Families of rows that turns and mirrors carry onto each other, the same ones carrying the whole set onto itself: the rest of each named row's family, in list order
5 families of 4 rows
J_957: [  3.9 -10.4   1.9  -0.1  -1.6  25.1  14.1 -15.7   1.1   0.1  14.3   4.2
   2.0  -3.0 -21.5 -26.5  15.7 -17.0  20.1 -14.0   1.1  -4.7]
J_878: [ 10.0  -1.8 -33.8 -20.1 -10.0  31.2  -5.2  -5.9  -6.6   1.3   4.9 -24.3
   1.0 -14.4   2.0 -14.2 -24.9  14.4   8.4 -11.2   9.4 -22.0]
J_108: [  5.5 -10.9  -3.9 -18.8  -1.0  27.2  24.0  -1.6   2.5  -4.6  -4.6   8.6
  -0.8  -4.9  -9.4 -33.5  16.5 -22.9  16.4 -18.6  13.2  -1.0]
J_721: [ 10.9  -1.5  -9.6   3.6  -5.0  29.7  25.4 -16.0   0.7   6.8   5.0  -1.1
   5.6  -7.3  -7.7 -26.3   4.9 -12.0  24.6  -5.5   1.8   2.3]
J_467: [ 17.2 -11.1  -5.8 -28.4  -6.8 -10.5 -27.1   9.9   8.2   7.6   3.2 -17.8
   2.3 -20.3   1.4  10.2 -19.3  13.7  -9.9  -7.4  -2.3 -20.8]
J_939: [ 15.5  -6.1  -5.2   6.9  -8.4  18.0   9.1  -5.9  -1.4   8.7  -0.9  11.6
   2.4  -8.3  -3.9 -17.9  17.7 -14.0  39.5 -13.3   3.9  -1.0]
J_113: [ 18.2 -14.0  11.1 -22.8   8.5 -23.4 -10.7  17.1  24.6  -2.1   2.3  11.1
   9.5 -11.9 -12.7 -18.9  10.9  -3.1  16.2 -13.4 -10.9  -1.9]
J_404: [ 17.0  -4.0  -3.9 -39.6  -1.1  -5.0 -33.8   8.0  20.3  -2.6  10.4 -17.9
   9.2 -21.5   4.4   0.3 -29.1   0.6   0.0 -20.0  11.0  -9.9]
J_751: [ 14.2 -18.2  -9.0 -37.9  -4.8  -6.3 -17.8  18.6  27.0  -1.3   6.2  -3.2
   8.1  -9.9   6.4   9.0 -24.1  14.9   5.2 -15.5  23.5   0.6]
J_881: [ 13.5 -18.0   9.8 -24.8  -6.0 -21.0  -0.4   6.6  20.8  -4.6   3.0   3.6
   5.5 -10.4 -13.8 -30.1   5.9 -14.3  19.4  -7.5 -20.4   9.6]
J_692: [ 24.0   5.8 -14.2 -19.8  -8.8  32.6   9.6 -17.4  13.2  -8.5   2.9 -15.6
   9.0  -6.1  16.0  -1.1 -23.5  -1.7   1.9 -11.9  23.3 -20.6]
J_559: [  9.9 -29.9  12.2 -13.0  -6.6 -15.3 -11.8  17.4  12.0   3.7  12.2   9.2
   3.1 -11.0  -5.7 -27.8   9.1   8.3  26.8 -10.2  -8.2   6.5]
J_617: [ 16.9 -20.5   9.5 -16.0  -9.2 -18.5  -3.2   9.7  19.1  -4.6  -3.5  10.3
  -1.7  -8.3   0.9  -8.2  13.5 -29.7  23.1 -14.4  -5.7   6.6]
J_256: [ 10.3  -0.6 -27.1 -20.3 -14.8  34.7   4.8  -9.9   9.8  -7.5  13.9 -17.8
  -2.3 -24.3  -2.1   2.3 -25.4   4.3  -3.0  -5.9  18.9 -11.1]
J_955: [ 17.2 -19.4  -8.3 -39.4 -14.7 -14.9 -31.3  10.5  27.2 -12.3  10.4  -9.8
   2.3 -18.9  10.2  -1.2 -20.5   5.2   7.5 -14.4   3.2 -11.5]
J_505: [ 14.4 -18.1 -19.5 -33.7  -9.0  -2.9 -31.2   3.3  15.6  -3.6   4.4 -21.3
   5.9  -7.5  26.3  -6.2 -24.1   2.3  10.1 -18.9   7.2 -22.0]
J_897: [  8.0 -16.0 -17.7 -29.7 -19.9  24.3   5.5  -6.7   5.7   8.4   2.5 -15.5
  -3.5 -16.2   2.0   2.5 -13.6  12.4 -12.2  -2.7  26.9 -26.8]
J_678: [ 17.7 -12.1   7.1 -25.2   9.0  -9.2   7.9  17.1  14.1   0.1 -11.9  15.6
   8.5 -14.2  -1.0 -29.3  18.1  -5.7   7.5  -9.3 -13.8   2.6]
J_665: [ 18.6  -6.5  10.2  -0.1  -8.9  24.1  21.4 -16.4  -1.4  -2.4   6.5  -1.3
   3.7  -9.6  -0.2 -38.1  12.2  -5.5  12.3  -3.9  -6.8 -15.4]
J_333: [  5.6  -6.4 -12.9 -22.4 -14.2  42.1   6.2 -19.6   0.1   4.2  11.5 -16.7
   1.9 -15.1   4.8  -9.0 -17.2   0.2  -7.0  -9.5  25.6 -15.7]

The rest of the family of J_955: J_721, J_113, J_333
The rest of the family of J_559: J_751, J_692, J_665
The rest of the family of J_404: J_957, J_881, J_256

Families of rows that turns and mirrors carry onto each other, the same ones carrying the whole set onto itself: the rest of each named row's family, in list order
5 families of 8 rows
J_68: [ -8.4 -23.7   3.9  11.3  -3.6  -6.5  17.7   3.0 -19.6  -7.5  10.1   6.3
   2.9   7.4  -6.0 -25.9 -38.4]
J_248: [ 14.7  12.1   5.7   3.3 -10.3   6.6  16.9   5.1 -14.4  -4.0 -15.9   0.8
   2.2 -23.1  33.2   3.0  11.6]
J_462: [  3.2 -26.9  -1.0 -11.5   2.9  20.8  16.5   1.6 -10.3  -8.8   9.3  24.2
   1.0 -22.5  23.2  -6.7 -20.0]
J_581: [ -5.0 -26.1   4.4  14.8 -20.6   6.1  14.9   8.3 -16.8 -16.2  20.7  -8.2
   4.3   2.8  -9.6 -20.6 -24.8]
J_537: [ -0.6 -10.8   2.4  -4.7   1.3  12.7  11.3 -23.9 -15.2  -2.9 -27.1   1.8
   3.6  -1.4   6.5 -22.6 -32.7]
J_67: [  7.6 -23.9  -1.2  -9.5  -2.3  13.5  35.3  -8.3  -7.8 -12.8  12.9  14.9
   6.5 -26.6  29.0  -7.6 -10.0]
J_122: [ -0.7 -15.1  27.5   6.5  -1.0 -24.5   5.4 -11.4   1.3 -16.2   9.5   8.5
  -8.3 -25.1   8.0 -24.5  -8.6]
J_209: [ -0.7 -32.2   9.9   1.5  -3.3  -5.3  21.8  12.3 -14.3 -14.4  16.3  -5.0
   8.3  -1.9 -15.7 -21.2 -28.9]
J_527: [ 11.8  -9.4   1.6   1.5   3.4   6.7   1.0 -19.0 -15.2  -4.0 -22.8   4.4
  13.6   1.1  -2.1 -32.0 -17.8]
J_846: [ 10.5   7.9   7.2 -16.2  10.0  -7.0  13.1  -9.6 -11.4   1.7 -18.7   1.5
  -8.4 -17.8  30.6  -0.1   9.3]
J_149: [  8.3  -4.2  28.0  -8.8   2.0 -13.8  -4.5   5.0   2.6 -21.4   0.8  -6.8
 -12.5 -16.2  18.5 -31.0  -2.3]
J_659: [  1.4 -21.1  11.2   7.4  -6.7 -12.7  28.5  23.1  -8.2 -23.3  20.5  -9.7
 -13.4  -0.8   8.1   2.3   6.7]
J_168: [ -5.7  -3.2 -14.6   5.2  -2.7  24.2  27.1   7.1 -22.3  -3.7   1.5  -7.0
   5.2   8.0  -0.9  12.0  -4.6]
J_343: [ -9.7  12.7  14.8   0.2 -14.6  -3.9  -5.9  -5.9 -23.0  -8.4 -10.7 -13.6
   4.4   9.4  -9.6  -3.9   1.4]
J_231: [ -1.9   5.0  14.7   9.8  -6.8 -13.1  -7.5   6.9 -21.1  -2.7 -11.8 -22.0
  -9.7  12.3  -7.7 -12.0  -6.1]
J_24: [  6.9  -9.2  16.3  -1.2   3.9 -31.3 -11.8  -8.2  -9.5 -20.4   3.5  -7.6
  -8.2 -16.0  12.4 -24.1  -8.1]
J_802: [ 14.4 -18.3  10.0  -1.3   2.1   3.9  27.0  -5.0 -16.4 -17.4  14.1  22.4
  -4.9 -31.8  28.0 -12.8 -16.9]
J_798: [ 15.6 -32.2  -0.1   0.8   6.2   4.4  34.1   4.3  -6.2  -7.2  12.6   5.6
  -6.8 -22.9  31.8 -15.5 -18.4]
J_51: [  1.9   8.0  11.9  10.8 -13.9 -21.5  11.1  -1.7 -16.8  -5.0  -7.8 -30.8
  -6.0   7.7  -2.1 -13.4   4.1]
J_146: [  6.8  12.9   3.9  -1.9  -6.1   5.2   5.1 -13.5 -13.4  -0.6 -14.1  -2.4
 -11.5 -11.4  37.2   1.2  12.4]
J_569: [ -6.5 -10.2  10.9  -2.3 -13.7  -7.5  26.7  17.7 -13.0 -10.4  24.2 -12.1
 -18.0 -15.8  22.5  11.4   2.0]
J_909: [ -7.9   0.3  10.7   4.8  -5.2  -1.1   1.8   2.3 -17.3   0.2 -10.3 -31.8
   5.5  18.8  -2.3  -5.9   0.9]
J_33: [  8.4  -6.9   2.1  -2.3  -2.3   8.0  -1.7 -23.9  -2.3  -2.3 -16.6   0.1
  11.6  -3.0  22.8 -14.3 -34.3]
J_282: [  4.6   1.8   2.2  -6.8  -2.9  12.7  -0.5 -24.8 -20.7   8.7 -18.5   2.5
   9.7 -13.9  13.3 -22.8 -22.3]
J_911: [  6.1  -7.7  10.9   4.3 -10.7 -12.8  16.2  21.7 -13.3 -11.6  28.7  -9.0
  -7.8 -12.2  14.7   2.1  15.9]
J_962: [ 13.7   4.2   8.5 -12.0  -6.2   6.4   9.8  -3.7  -9.0  -7.5  -9.0 -13.0
  -7.0 -21.9  27.3   6.4  22.7]
J_74: [-16.2  -0.2   3.4  11.4  -8.0  -4.0   1.3   0.4 -23.8  -0.8 -11.6 -22.7
  -1.1  14.0  -4.4 -13.3   9.9]
J_705: [  4.4  -8.6  24.7  10.0  -0.2 -29.2  -3.3  -5.4  -5.5 -22.8  -7.8 -11.1
  -3.9 -16.6  18.7 -24.8  -9.5]
J_405: [ 20.8 -19.2   9.2 -12.1  -2.4   3.7  26.3  -1.9  -3.5 -13.4  13.3  15.3
  -2.4 -29.3  25.8  -6.9 -26.1]
J_513: [ -2.2 -10.9  12.9   2.9  -5.8  -6.9  29.0  22.0 -26.6 -13.5  18.6  -8.5
 -14.8 -10.7  -0.9  -4.7  17.8]
J_752: [ 12.7   5.3  14.8  -4.5  -5.6  -0.5   9.3  -5.5 -16.9  -3.6  -7.6  -6.7
  -7.8 -16.9  30.0  20.0  14.2]
J_910: [ -9.2 -31.4   9.5  -3.9   3.2  -5.6  11.0  -6.3 -15.8 -10.9  18.2  -8.3
  -5.8   8.8 -10.6 -22.0 -27.6]
J_579: [  5.8  -3.2 -15.5  -7.9  -9.9  23.9  21.9  10.4 -29.0   2.3  -7.9 -15.8
   4.2  10.4  12.6   4.3  -7.3]
J_760: [ -1.2 -10.0  -3.8   1.0 -13.7  31.2  39.7   6.8 -18.8   6.3  -1.8   0.6
   4.3   1.4   8.8   4.2  -7.5]
J_351: [  9.4  -3.8  -1.6   0.1  12.8  11.2   3.8 -28.3 -18.3   5.5 -21.1  -3.6
   6.6 -11.7  15.2 -17.1 -20.6]
J_417: [ 11.9 -16.4  28.2  -5.3  -7.0 -24.3   0.7  -8.1  -6.8 -10.6   0.8  -0.9
  -8.3 -22.4  22.0 -32.3 -12.1]
J_372: [  1.9 -10.6  -4.4  -6.4  -3.5  31.7  31.3   3.0 -27.7   5.4  11.5   0.9
   4.5   3.6   6.2   6.3  -7.1]
J_646: [ -3.7 -14.8  22.3   2.9 -16.7  -8.4  24.1  25.5 -14.6 -22.8  24.5  -6.8
  -6.7  -1.0  10.0  -2.1   4.1]
J_99: [ -7.0 -23.3   7.6   7.8   1.5   4.0  18.4   2.8 -16.7 -13.1  11.8  -2.7
   7.7   4.1  -4.5 -38.7 -30.5]
J_714: [ -2.5 -14.8 -13.4   9.0 -10.5  14.1  32.1  -5.7 -32.6   6.4   0.6  -1.4
  10.3   1.6   4.8  11.5 -13.8]

The rest of the family of J_760: J_68, J_659, J_24, J_282, J_962, J_74, J_405
The rest of the family of J_168: J_537, J_67, J_209, J_231, J_146, J_911, J_417
The rest of the family of J_51: J_462, J_581, J_122, J_527, J_846, J_569, J_579
The rest of the family of J_343: J_248, J_149, J_798, J_33, J_513, J_910, J_714

Families of rows that turns and mirrors carry onto each other, the same ones carrying the whole set onto itself: the rest of each named row's family, in list order
4 families of 4 rows
J_138: [  1.1  10.8   6.2   5.8  12.2  24.2 -13.8  -7.1  -6.2  53.4  25.6  -7.4
  15.1 -31.9  -5.0   9.0  -2.3  -7.5  33.6  26.0  -9.9 -23.9  12.2  23.6
   0.2   7.0   2.5 -14.0]
J_174: [-23.3 -15.4  13.1   5.9  -7.1  13.8  24.3  -5.0 -31.6  -1.4  16.9  21.5
  -1.1 -19.3 -14.2 -15.8   0.3  18.5  -4.7   8.4  -3.6  10.4   8.0  18.8
 -17.4  22.5  -6.4  14.8]
J_738: [-22.2   7.2  31.0  -6.3   9.1   4.6   5.4   6.2 -22.2  30.4  21.5 -12.8
   3.1 -33.4 -20.4 -11.6  -9.8  31.0  -3.9  31.4  10.1  -2.6  12.5  11.9
  -0.2  37.2   1.2 -12.6]
J_976: [  2.5  -3.8   0.2  16.0  -2.1  23.6  10.9  -8.6  -8.7  14.2  24.1  17.7
   2.0 -14.6   0.3  -5.3  19.6  -7.4  30.2   2.7  -7.2 -22.1  18.6  15.9
 -12.1 -22.8  17.1   8.4]
J_902: [-11.6   0.9   3.9   7.7  -8.4  11.6  25.7 -10.0 -25.6   9.2   8.0   5.2
  -4.6 -14.4 -31.3 -11.6  -4.3   0.0 -12.9   8.8   9.4  -3.2  16.5  -4.0
  -7.3  15.6  -6.2  18.7]
J_837: [  4.9  -1.0  19.1  18.8   4.2  22.8   4.4   0.4 -14.8   1.0  31.8  21.4
  22.6 -29.5  15.3 -23.4  13.7   2.2  24.8  -0.2  -4.6 -22.5  12.9   2.8
 -11.9  -4.4   4.8  14.2]
J_677: [-24.0   3.7   8.2   7.8  -1.9  13.2 -11.2 -16.5 -18.9  50.6  40.9  14.6
   2.3 -44.9 -11.1  -0.5  11.3 -10.8  28.8  24.4  -2.7 -27.1   8.7  35.9
   5.9   8.4  24.3  -2.1]
J_105: [-20.8   0.6  17.7  -7.9   2.7  14.6  -2.7 -13.0 -25.6  46.2  17.7  -7.0
  -9.2 -24.6 -32.1 -13.1  -3.2  11.5   6.5  39.4  20.0   5.3  31.8  12.7
  -2.8  24.5  13.7 -14.1]
J_323: [-10.1  -6.2  12.0  29.0  -2.9  33.0  14.6  -0.8 -10.6   4.2  23.6  15.4
  16.8 -19.7  28.5 -13.4  -2.7  -1.5  18.8  10.5  -0.7   0.9  26.5  20.7
 -22.6  -2.6  21.6  -6.6]
J_687: [ -8.1   0.7   5.8   0.1   3.0  25.5  19.6   2.4 -26.6   1.4  13.1   3.6
  -3.4 -24.2   7.5 -20.2 -25.2  12.8  -5.8  12.6  -0.7   5.8  12.6  -5.1
 -30.0  16.1 -12.5   1.9]
J_963: [ -3.8   3.0  29.3   9.3  23.9  17.8 -13.8  -1.5 -10.1  34.2  33.1   9.5
   7.6 -36.7  14.6   3.1   6.4  10.5  28.8  31.7  -9.3 -18.2  15.8  38.2
   3.1   1.5  13.6 -16.0]
J_447: [-33.5   4.5   3.3  10.5  -0.7  12.0  26.2  -3.1 -32.1 -11.3  18.1   9.6
  -2.9 -43.0  -5.6 -22.0  -9.1  14.3  -2.7   5.6  -5.6   0.8  16.6   4.6
 -10.2  23.2  -5.9  15.0]
J_607: [-29.8  14.3  -1.2  -0.7   6.9  17.1   1.5  -3.4 -17.4  37.4  18.6 -19.6
 -17.8 -43.4 -26.4 -17.3 -17.3   2.3   7.6  37.1  17.2  -3.0  19.6   5.7
  -1.9  25.0   8.0 -13.0]
J_773: [-10.4  12.9  13.5  17.6  -8.3  23.1  15.7  -3.5 -24.9   6.6  40.1  29.7
   9.7 -32.3  25.4 -19.9   2.9   6.7  20.8   4.1  -4.1 -20.6  13.1  25.0
 -18.1 -11.4  15.9  13.0]
J_732: [ -5.0  22.6   1.5  12.5   0.1  28.8  -3.4  -5.9 -12.0  56.8  28.9   5.7
  -1.5 -33.3   5.8   1.4  -9.7  -5.7  30.1  36.8  -6.3 -16.0  18.2  31.2
   1.5   1.9  26.8 -10.5]
J_59: [-22.2  19.5   4.9  -2.7  -3.7  14.4  -2.2  -9.5 -33.4  43.1  24.9  -4.1
  -6.5 -45.6 -35.9 -21.0   0.9  19.8  16.0  32.3   4.0 -13.3  16.7   4.4
  16.2  22.9  -6.5   4.0]

The rest of the family of J_105: J_138, J_174, J_837
The rest of the family of J_902: J_738, J_976, J_963
The rest of the family of J_323: J_677, J_687, J_59

